| -31 | -31 |  43 |
| -34 | -34 |  23 |
|  34 |  34 | -42 |
|  29 |  29 | -11 |
|   2 |   2 | -28 |
->
| -31 |  43 |
| -34 |  23 |

| -35 |  -4 |  40 |  12 |
| -15 | -31 | -27 |   9 |
| -14 |  19 | -22 |  27 |
|  29 |  14 | -39 |  -9 |
|  25 |  -6 |  40 |  41 |
->
|  -4 |  40 |
| -31 | -27 |

| -35 | -34 |  31 |
|  10 |  19 |   8 |
| -35 | -20 |  22 |
->
| -34 |  31 |
|  19 |   8 |

|  23 |   8 |  -8 |
|  46 |  27 |  40 |
| -13 |  -9 | -11 |
|  13 |  27 |  43 |
|  41 |  -7 |   6 |
->
|  8 | -8 |
| 27 | 40 |

|  49 |  -3 |  16 |  12 | -14 |
| -30 |   2 |   9 | -14 |   9 |
|  50 | -18 |  16 |   5 | -47 |
|  48 | -19 |  15 |   4 | -49 |
->
| -3 | 16 |
|  2 |  9 |

|  15 |  31 |   6 | -34 | -20 |
| -20 | -12 | -16 |  13 | -16 |
|  21 |   6 |  -3 | -12 | -31 |
| -21 |  20 | -16 |  38 | -14 |
->
|  31 |   6 |
| -12 | -16 |

|  48 |   0 |  23 | -32 |
| -47 | -12 | -23 |  11 |
|  48 |  -1 |  17 |  23 |
->
|   0 |  23 |
| -12 | -23 |
---
|   3 |  20 |  18 |   6 |   7 |  43 |  11 |  30 |
|  45 | -19 |  32 | -11 |  42 | -16 |  46 |   1 |
->
|  45 | -19 |  32 | -11 |  42 | -16 |  46 |   1 |
|   3 |  20 |  18 |   6 |   7 |  43 |  11 |  30 |

|   8 |  24 |  -3 |  35 |  23 |   7 |
|  -1 |  -9 |   3 |  -6 |  30 |  -9 |
|   3 |   7 | -39 |  13 |  10 |  16 |
| -13 |  12 |   7 |   6 |  28 | -16 |
|   0 |  -1 | -38 | -14 |   0 |  11 |
| -17 |   2 |  15 |  13 |  17 | -16 |
| -12 | -24 |  10 |   4 |  35 |  -4 |
|   8 |  13 | -22 |  -4 | -28 | -12 |
|  -3 |  16 |  -8 |  44 |  18 |  20 |
->
|  -3 |  16 |  -8 |  44 |  18 |  20 |
|   8 |  13 | -22 |  -4 | -28 | -12 |
| -12 | -24 |  10 |   4 |  35 |  -4 |
| -17 |   2 |  15 |  13 |  17 | -16 |
|   0 |  -1 | -38 | -14 |   0 |  11 |
| -13 |  12 |   7 |   6 |  28 | -16 |
|   3 |   7 | -39 |  13 |  10 |  16 |
|  -1 |  -9 |   3 |  -6 |  30 |  -9 |
|   8 |  24 |  -3 |  35 |  23 |   7 |

| -14 |   6 |
|  27 |  29 |
|   8 | -10 |
|  -7 | -11 |
| -21 | -15 |
|  28 |  20 |
|  25 |  12 |
|   4 |   0 |
| -19 | -17 |
|  28 |   2 |
|  26 |  41 |
->
|  26 |  41 |
|  28 |   2 |
| -19 | -17 |
|   4 |   0 |
|  25 |  12 |
|  28 |  20 |
| -21 | -15 |
|  -7 | -11 |
|   8 | -10 |
|  27 |  29 |
| -14 |   6 |

| -10 |  -1 | -10 |  25 |
| -14 | -19 |  21 | -18 |
|  -5 | -32 |  10 | -28 |
|  32 | -32 |   6 | -22 |
|  10 | -25 |  20 | -38 |
->
|  10 | -25 |  20 | -38 |
|  32 | -32 |   6 | -22 |
|  -5 | -32 |  10 | -28 |
| -14 | -19 |  21 | -18 |
| -10 |  -1 | -10 |  25 |

| 34 | 18 |
| 47 |  1 |
| 22 | 33 |
| 50 | -2 |
| 24 | 31 |
| 48 |  1 |
->
| 48 |  1 |
| 24 | 31 |
| 50 | -2 |
| 22 | 33 |
| 47 |  1 |
| 34 | 18 |

| -27 | -30 |  31 | -18 |  25 |  -5 |  30 |
|  25 |  29 | -22 |  31 |  -9 |  18 | -18 |
| -18 | -22 |  28 | -34 |  10 | -15 |  22 |
|   7 |   0 |  11 | -34 | -18 | -39 |  -3 |
->
|   7 |   0 |  11 | -34 | -18 | -39 |  -3 |
| -18 | -22 |  28 | -34 |  10 | -15 |  22 |
|  25 |  29 | -22 |  31 |  -9 |  18 | -18 |
| -27 | -30 |  31 | -18 |  25 |  -5 |  30 |

|   2 |  -3 |   0 |   1 |  -1 |  -4 |  -1 |   0 |
|  -2 |   3 |  -2 |  -1 |   1 |   5 |   2 |   0 |
|  -4 |   6 |  -2 |  -5 |   0 |  10 |   8 |   1 |
|   1 |   0 |   1 |   0 |  -2 |   1 |   1 |   0 |
|  -8 |   5 |  -4 |  -5 |   2 |  19 |  10 |   8 |
| -25 |  16 | -13 | -13 |   2 |  49 |  21 |  15 |
|  -1 |  -2 |   0 |   2 |   1 |  -3 |  -1 |  -6 |
|   5 |  -5 |   2 |   3 |   0 | -13 |  -6 |  -3 |
| -13 |  10 | -11 | -10 |   3 |  33 |  12 |  10 |
|  19 | -13 |  14 |  14 |  -1 | -44 | -21 | -20 |
|   2 |  -1 |   1 |  -2 |  -2 |   2 |  -1 |   2 |
|  -1 |   1 |  -1 |   2 |   0 |  -1 |  -2 |   2 |
->
|  -1 |   1 |  -1 |   2 |   0 |  -1 |  -2 |   2 |
|   2 |  -1 |   1 |  -2 |  -2 |   2 |  -1 |   2 |
|  19 | -13 |  14 |  14 |  -1 | -44 | -21 | -20 |
| -13 |  10 | -11 | -10 |   3 |  33 |  12 |  10 |
|   5 |  -5 |   2 |   3 |   0 | -13 |  -6 |  -3 |
|  -1 |  -2 |   0 |   2 |   1 |  -3 |  -1 |  -6 |
| -25 |  16 | -13 | -13 |   2 |  49 |  21 |  15 |
|  -8 |   5 |  -4 |  -5 |   2 |  19 |  10 |   8 |
|   1 |   0 |   1 |   0 |  -2 |   1 |   1 |   0 |
|  -4 |   6 |  -2 |  -5 |   0 |  10 |   8 |   1 |
|  -2 |   3 |  -2 |  -1 |   1 |   5 |   2 |   0 |
|   2 |  -3 |   0 |   1 |  -1 |  -4 |  -1 |   0 |

|   5 |   6 | -23 | -19 |  -4 |  -9 |  39 |   8 | -23 |  36 |
| -21 |  -6 |  11 |  47 |  16 |   4 |  13 |  -4 |   1 | -15 |
|  28 |  -8 |   9 | -28 | -15 |  18 |  22 |   1 |  19 |  32 |
->
|  28 |  -8 |   9 | -28 | -15 |  18 |  22 |   1 |  19 |  32 |
| -21 |  -6 |  11 |  47 |  16 |   4 |  13 |  -4 |   1 | -15 |
|   5 |   6 | -23 | -19 |  -4 |  -9 |  39 |   8 | -23 |  36 |
